In the data rows, 128 means zero.
Some points:
[113 157 170 116 102 121 120 102 128 140 105 102 132  76 110 169 175 122  76 130 138 130 110 101 138 156 198 119 146 149 113 134 169 101 125  90 148  88 151 103 160 165 140  92 122  70 116  99 122 160 141 111 105 138 114 131 112 147 110 159 124 186 130 165]
[151  98 131  79 142 122 133  90 102 120 128 127 138  88 137 180 169 113 197 112 130 221 137 100 145 128 124 164 105 149 155  88 174 108 198 195 111 125 146 171  90 152  95 135 108 103 169 133  82 124 177 131  85 146 108 141 145  92 110 129  97 113 154  85]
[130 188  91 120  90  93 117 173 135 143 197 120 136  77  98 119  93 151 160  91 112 134  98 159 113 157 129 124 118 126 102  85 108 114 124 123 188 162  88  87 141 127 127 103 143 151 147 160  98 101  98 100 122 128 142  75 110  82 104 168  68 138  63 105]
[213  87  71 103  84  96 123 148 120 101  58 109 193  94 128 139 183 140  99 132 165  90 160 133  79  77 119 112  81 111 135  92 152 158  94  94 110  98 104 102 156 107 101 186 149 138 139  87 139 132 147 143 197 125 202 100 133 128  67 118 134 141  80 113]
[113 180 155 153 187  72 141 104 176 150 111 110 145 118  91 122 166  99  66 101 199 153 170 132 179 170  97 151 110 124 146 176 100  93 169 104 132 117 125  99 216 119  76 134 147 177 128 108 121 112 133 123 113 109 164 186 143  99 180 104 121  91 194  84]
[ 96 109 122 170  85 143  57 149 142 109 121 101 110 123 151 135 108  86 189 157 106 144  74  98 124 145  69 115 132 165 130  77 108 123 163 125 133 138 164  89 106 120 110 101 116 148 154 131  73 164  90 109 215 107 111 141  90  93 131 140 179 100 200  97]
[ 87 130 131 142  56 140 138 136 162 155  54 139 100 121  97 170  81 185  80 183 127 169  96 144  76  76 123  92 171 114 123 135  81 156 150 125 113 106 148 219 133 105 136 141 131 116 184 146 142 110 103 151 103 128 137  98 184 118 103 120 144  51 137 109]
[141 107 185 135 141 121 115  85 138 109 115 132 196 139 171  84 139 117 173 130 151  98  92 209 149 172 139  74 138 153 100 139 144 123 141 133 142  86 110 165 172 158 129 121 121  98 137 157 124 187 229 137 122  81 121  72 127 151 157 129 133 129  98 118]
[118 127 148 111 152 112  88 100  97 168 141 105 164  65 111 116  94 174 156 131 146 137 219 123 135  84 122 145 141  76  94 143 111 140 164 133 159 117 132  96 147  88 101 110 132 146  98 103 116  96 135 119 149  96  85  97 125 129 142  86 128 183 120 189]
[153 161  44  77  67 123 163 111 146 116  93 125 117 154 108 124  85  64 157 111 102 124 155 117 105 116 132  91 128 100  65  97 112 130 120 141 159 130 116 133 138 125 109 128 150 156 123 133 145 143 125 105  87 155  90 203  94 150 153 109 120 185 174 159]
[137 103 156 170 144 187 179 122 151  99 184 139 108 157  69 102 129 119 120 177 107 130 122 109  94  96 143  98 124 109 144 114 103 193  84 110 117 130 130 122 131 123  92 143 143 147 181 119 186 151 134 123 157 187 104 153 183 113 126 151  47 188 155 126]
[ 73 117 139 148 154 116 111 179 126  70  82 105 121 112 132 143 143 108 136 139  67 118 189 162 115 180 150 157 121 168 131 114 139  81 121 136 161 125  96 135 115 158 179 144 154  93  91 182 114 109 161 157 132 111 118  97 140 109  97  89  69 184 163 144]
[148 111 111 133 139 168 103 239 129 192  73 121  93 139 107 112  88 166 102  79 101 146 124 122 140 168 101 168 140 148 158 163 117 122  61 139 106 106 135 183 135 140  60 116  94  87  96  87 139 148  86 111  96 127  89 106 149 129 152 182 133 114 144  76]
[113 180 121 108 154 161 117 118  87  89 153 111 132  85  90 167 132 150  98 109 110 114 122 135 125 127 113 126 100 109  84 164 145  98  82 180 103 108  89 169 112 170 114 136 112 110 143  70  88  82 140 114 130 126  89 117 129 147 115 159 147  21 187 142]
[ 98 163  86 109 157 154  78  90 107 170 118 123 107 127 145 116 146 204 143 151 109 163 113 110 122  94 141 148  93 151 114 212 121 183 170 107 136 114  77 212 120 129 124 160 178 221  74 142 184 148  88 121 168 137 188 143  69 109 144 164 146 117 162 110]
[215 108 191 113 174 120  90 135 116 179 131 141 102 158 153 152 109 139 108 118 104 135 120 125 106 208 162 122 112 131  96 101 121  87 107 178 118 152 114 130 192 140 235 107 133 209 119 182 109  83 169 107 160 129 122 168 126 132 121 111 143 106 100 141]
[ 92 125 115 131 147 134 101 122 131  97 113 133 134 151 121 177 188 111 132  99 114 147 132 115 155 103  83 174 132 111 104 159 120  91 135  90  63 122 135 113 119 108 106  76 110 156 177 146 167  72 145 156  90 163 172 102  78 182 170 124 139 162  80 182]
[103 183 166  75 148  77 145 162  84 123  97 135 140 136 177 125 101 138 123 126 150 143 100 106 145  87 121 111 109 115 170 194  77 130 138 139 110 109 135 108  79 124 144  99  92  95 127 132 118 104 182 111 157 122 108 117 112 105  73 101 111 202 121 134]
[115 156 127 178 123 154 132  74 134 132 125 175 116 136 145 151  98  81 104 113  98  86 166  99 136  94  83 120 138 118  97  99 139 118 105 125 144 193 113 151  90 145 121 124 147 126 125  63 117 148 130 118 122 125 143 150 136 143  90  96  73 159  55  65]
[114 166 133 166 136 222 212 177  99 152 195 186 130 191 126 119 160 106 149 171 169 133 150 131 119 143 132 132 248 117 173  98 140 184 144 127 164 156 214 170 125 134 133 208 120 129 140 110 171 109 121 144 149 126 181 144 155 171 128 152 138 142 106 173]
[148 108 156 110 170 117 135 152 114 150  87 137 113  95  83  88 167 123 106 129  91  65  92 180 173 114 186 165 115 159 111 126 100 173  93 171 134 173 160  91 145 135 220 139 101 158 150 144 123 115 155 114  91 102 115 114  97 125 117 116 155 134 122 116]
[112 114 104 106  85 144 187 116 104 139 204 196 145 156 162 106 129 160 133 146  96  84 200  84 110 122 130 100 217 112 179 160 138 112  94 105 128 138 141  90 130 110 136 117 150 128 131 131 109 110 142 179  93 101 137 121 121 142 105 165 138  63 209  53]
[164 145 105 170 125 164 219  86 119 133 162 164 133 166 132 121  88 102 101 193 105 109 148 106 157 129 105 150 164 148 140 111 137 124 134 140 101 139 120 135 123 115 110 137 171  73 124 167 146 105 105 109 162 143 149 117 193  91 122 181 210 147 109 183]
[ 77 101 181 109  98 137 103 140 144 145 112  74  89 156 135  27 134 107 134 129 182 121 107 176  91  87 138  78  87 169 194  89 164 138  75 120 117  58 132  92 141 103 122 126 113 103  99 150 180 121 107 122  83 109 107 123  86 134 122 128 157  90  54 139]
[104  69  65 140 123 109  99 102 142 160 143 159  95 146 146 100  88 135 100  98 112 111  84  99  85 141 156  78 124 124 169 165 160  90 126 137 122 115 131 110 100 140 100 169 101 137 131  70  86 109  80 152 111  89 147 100 158 100 131 129 144 175 123 213]
[133  95 111 110 175 122 111 118 107  98 131 123 111 131 116 185 152  84 163 140 153 127 135 120 162 103 143 159 107  77 120 114 125 103 159  73 148 109 142 137  82  94 146  96 109 118 117  90 200 127 162  97  93 135 175  84 146  85 181 102 153  51 157  85]
[195 129 111 103 129  88 165  98 197  93 176  88  90 158 155 142  96 147 112 165  97 120 116 184 136 154  92 139 130 114 124 143 158 158 121 131 150 170 171  89  81 100 105 132 162 146 114  87 155 181 117 199 180 147 110 196 119 165 119 120  99 113  78 131]
[ 82  78 169 149  83 110 107 134 158 118 144  98 141 173 163 158 126 184 176  71 194 119  58  64 180 183 117 128 117 126 105 119  86 151  95 207  82 156  82 113 136 119 174 115 168  92  69 116 115 136 122 163 151 101 140 180 115  60 174 141 173 156 125 184]
[112 122 160  90 180 110 116 142 134  89 118 129 155  96  98  94 157 130 135 146 142  90 139 123 114 149  97 150 134  95 136 102  95 112 171  65 112 134  89 135 133 156 159 127  79 152 118 180  66 192 102 105  81 185  88 173 151 169 149 135 152 124  56 131]
[199 118  88 224  91  79 135 143  96 111 218 111 132 123 165 148 116 109 111  72 125 136 135 214 107  50 187 119  94 164 168 141 132 114 134 115 136 167 121 137 115 149 157 114  92  91 108 173 100 139  73 135 133 121 109 163 130 199 149  96 117 135 131 117]
[121 134 126 120 128 151 129 122 144 118  79 147 149 121 149  72 130 113 130 119 169 169 104  87 153 156 135 158  92 138  87 115 193 162 173 109 121 125 159  85 104 109 107 130 121  91 138 172 132 150  66 103 130 169 101  57 111 169 126  65  75  68 181 101]
Along one direction, these points spread out more than along any other. Where along it does each point below lie, from 0 to 99? The average is 50, and the first point in the table lies past the average. One standard deviation of the points above along it is 16.
[ 87 130 131 142  56 140 138 136 162 155  54 139 100 121  97 170  81 185  80 183 127 169  96 144  76  76 123  92 171 114 123 135  81 156 150 125 113 106 148 219 133 105 136 141 131 116 184 146 142 110 103 151 103 128 137  98 184 118 103 120 144  51 137 109] 34
[ 77 101 181 109  98 137 103 140 144 145 112  74  89 156 135  27 134 107 134 129 182 121 107 176  91  87 138  78  87 169 194  89 164 138  75 120 117  58 132  92 141 103 122 126 113 103  99 150 180 121 107 122  83 109 107 123  86 134 122 128 157  90  54 139] 58
[112 122 160  90 180 110 116 142 134  89 118 129 155  96  98  94 157 130 135 146 142  90 139 123 114 149  97 150 134  95 136 102  95 112 171  65 112 134  89 135 133 156 159 127  79 152 118 180  66 192 102 105  81 185  88 173 151 169 149 135 152 124  56 131] 64
[164 145 105 170 125 164 219  86 119 133 162 164 133 166 132 121  88 102 101 193 105 109 148 106 157 129 105 150 164 148 140 111 137 124 134 140 101 139 120 135 123 115 110 137 171  73 124 167 146 105 105 109 162 143 149 117 193  91 122 181 210 147 109 183] 20
[114 166 133 166 136 222 212 177  99 152 195 186 130 191 126 119 160 106 149 171 169 133 150 131 119 143 132 132 248 117 173  98 140 184 144 127 164 156 214 170 125 134 133 208 120 129 140 110 171 109 121 144 149 126 181 144 155 171 128 152 138 142 106 173] 4
[ 82  78 169 149  83 110 107 134 158 118 144  98 141 173 163 158 126 184 176  71 194 119  58  64 180 183 117 128 117 126 105 119  86 151  95 207  82 156  82 113 136 119 174 115 168  92  69 116 115 136 122 163 151 101 140 180 115  60 174 141 173 156 125 184] 65
[148 108 156 110 170 117 135 152 114 150  87 137 113  95  83  88 167 123 106 129  91  65  92 180 173 114 186 165 115 159 111 126 100 173  93 171 134 173 160  91 145 135 220 139 101 158 150 144 123 115 155 114  91 102 115 114  97 125 117 116 155 134 122 116] 66
[121 134 126 120 128 151 129 122 144 118  79 147 149 121 149  72 130 113 130 119 169 169 104  87 153 156 135 158  92 138  87 115 193 162 173 109 121 125 159  85 104 109 107 130 121  91 138 172 132 150  66 103 130 169 101  57 111 169 126  65  75  68 181 101] 57
[113 180 121 108 154 161 117 118  87  89 153 111 132  85  90 167 132 150  98 109 110 114 122 135 125 127 113 126 100 109  84 164 145  98  82 180 103 108  89 169 112 170 114 136 112 110 143  70  88  82 140 114 130 126  89 117 129 147 115 159 147  21 187 142] 57
[113 157 170 116 102 121 120 102 128 140 105 102 132  76 110 169 175 122  76 130 138 130 110 101 138 156 198 119 146 149 113 134 169 101 125  90 148  88 151 103 160 165 140  92 122  70 116  99 122 160 141 111 105 138 114 131 112 147 110 159 124 186 130 165] 62
[113 180 155 153 187  72 141 104 176 150 111 110 145 118  91 122 166  99  66 101 199 153 170 132 179 170  97 151 110 124 146 176 100  93 169 104 132 117 125  99 216 119  76 134 147 177 128 108 121 112 133 123 113 109 164 186 143  99 180 104 121  91 194  84] 62
